In the rows, zero is written as 128.
First come named turns, each shown by rows before and after it. For each pair of rows after them, which turns, in which order, take the first row to the second? The first pair is done for you.
K_231:
[135 102 120  91 135  90 104 107  99 120 174 130 112 137] |-> [123 107 115  94 140  83 104 108  99 110 158 117 121 147]
[137  98 153  78 100 126 123  88 104 161 155 181  93 146] |-> [ 96 100 146  86  88 114  95  79  80 142 120 148 102 164]
[ 87 117 123  96 122 161 104 161 120 120 150 120  95 142] |-> [ 88 110 123  90 123 165 112 160 126 123 153 132  94 148]
[ 92  91 149 105 123 171 132 146  95  74  97 129 159 144] |-> [137  92 166 101 124 187 163 153 116  89 157 165 131 108]
K_754:
[156 129  93 106 162  87 160 134 137 144 174 162 124 120] |-> [147 140  92 131 159  85 160 134 152 154 178 159 124  97]
[188 130  89 134 175 123 165 140 133  96 161 107 121 120] |-> [178 113  77 101 166  94 179 114 129 121 154 123 119 149]
[117 134 133 109 131  92 146 113 144 133 127 115 119 114] |-> [133 141 140 132 133 118 143 127 148 111 129 104 118  92]
[114 139 110 154 141 109 132 125 139 122 121 110 132 121] |-> [141 130 112 150 153 132 133 140 131 102 125 109 136 128]
K_969:
[135 124 120 102 136 120 138 129 135 155 131 149 137 123] |-> [133 125 129  90 129 138 123 127 109 138 122 144 141 138]
[177 101 159  82 137 175 152 155 134 145 157 186 121 145] |-> [133 104 175 100 124 200 120 172 126 122  89 150 150 157]
[107 109 137 135 113 143  89 118 101 129  96 130 117 130] |-> [101 126 126 159 122 118 127 121 156 158 107 131 119 100]
[126 138  93 163 164 147 115 165 137  98 159  95 108  97] |-> [131 126  98 161 168 149 105 159 122  97 173 101 103 105]
Then:
Each pair is 2 to 4 turns apart.
[148 126 150 129 113 161 166 144 190 179 159 177 108  88] |-> [127 121 177 119  95 209  82 138  89 103 105 135 113 143] | K_754 K_969 K_231
[109 144 145 134 116 140 115 107  97 137 140 182  79  64] |-> [ 85 149 148 167 122 152 120 150 133 127  78 163 115  61] | K_969 K_754 K_969
[120 120 145 138 138 178 142 169 132  87  98 114 137 146] |-> [ 62 128 121 121 112 103 154 121 141 147  82 123 135 145] | K_754 K_754
[139 157  93 109 171  93 190 102 114 159 183 159  78 158] |-> [ 95 201 110 183 142  99 145  97 121 147 157 128  72  86] | K_969 K_754 K_754 K_969
[201 115 104 101 147 126 157 140 123 114 175 155 108 144] |-> [104 117 113  86 109  99 113 118 102 123  75 130 142 188] | K_969 K_754
[143 130 129 163 127 140 140 135 127  90 127 117 125  88] |-> [143 109  95 113 139  98 170 114 131 121 128 136 136 130] | K_231 K_969 K_754 K_754
[144 137  66 175 147  79 125  98  78 117 176  81  84  76] |-> [126 128  85 200 155 138 100 141  67  68 110  49 122 105] | K_754 K_969
[ 99 146 112 107  92  86 110  72  80 147 124 111 113 151] |-> [120 177 115 192 109 118 121 118 132 127 149  91 107  74] | K_969 K_969 K_754
[128 109 102 118 146 107 147 132 167 151 137 124 138 128] |-> [111 105 121 118 130 136 108 140 126 119  92 105 151 158] | K_969 K_969
[173 115 128  72 149 154 148 129  65  66 189 148 112 159] |-> [ 98 136 112  75 105  87 114  66  43 100 161 132 101 142] | K_231 K_754
[180 148 118 144 124 103 104  95  91 119 209 104  70  81] |-> [114 146 139 168 111 153  56 135  83  67  91  53 137 127] | K_754 K_969
[142 111 129  96 154 141 208 159 174 172 154 173 150 148] |-> [ 80 122 127  75 103  88 163  91 123 200 119 170 134 161] | K_969 K_754
[132 116 132 130 121 149  84 109  91 117 168  96 121 134] |-> [110 129 123 130 114 119  91  91  97 146 164  94 118 124] | K_754 K_754
[132 128  89 104 129  61 134  82 100 150 170 127 107 130] |-> [110 158 100 191 130 100 130 128 149 126 135  90 131  72] | K_969 K_754 K_754 K_969
[129 112 124 112 157  80 169 117 163 142 186 133 146 133] |-> [153 118 137 136 170 114 165 140 166 116 198 120 147 122] | K_754 K_754
[ 88 175 113 170 125 138  68 131 109 106  82  80 145  91] |-> [196 160 105 152 169 170 122 162 132  92 169 115 125  84] | K_969 K_754
[ 73 133 169 120  82 125  75  86  86 157 110 132 108 119] |-> [103 131 155 118  88  97 110  76 115 187 157 159  87  96] | K_969 K_969
[114 113 119  95 116  84 108  96  98 157 132 121 116 128] |-> [ 97 140 136 158 116 118  93 127 125 133 106  89 130  89] | K_969 K_754
[162 134 114 145 144 135 122 121 100  94 174 119 104  89] |-> [116 128  96 118 124  86 103  91  80 121 141 111 110 128] | K_754 K_231 K_754
[151 113 155  89 120 159 121 122  92 113 149 157 108 145] |-> [115 150 157 135  91 130 101  98 101 137 150 141 101  98] | K_754 K_754 K_969
[160 122 153 106 134 171 180 143 168 165 198 191 123 103] |-> [142 129 144 107 125 143 181 126 173 191 196 197 118 105] | K_754 K_754
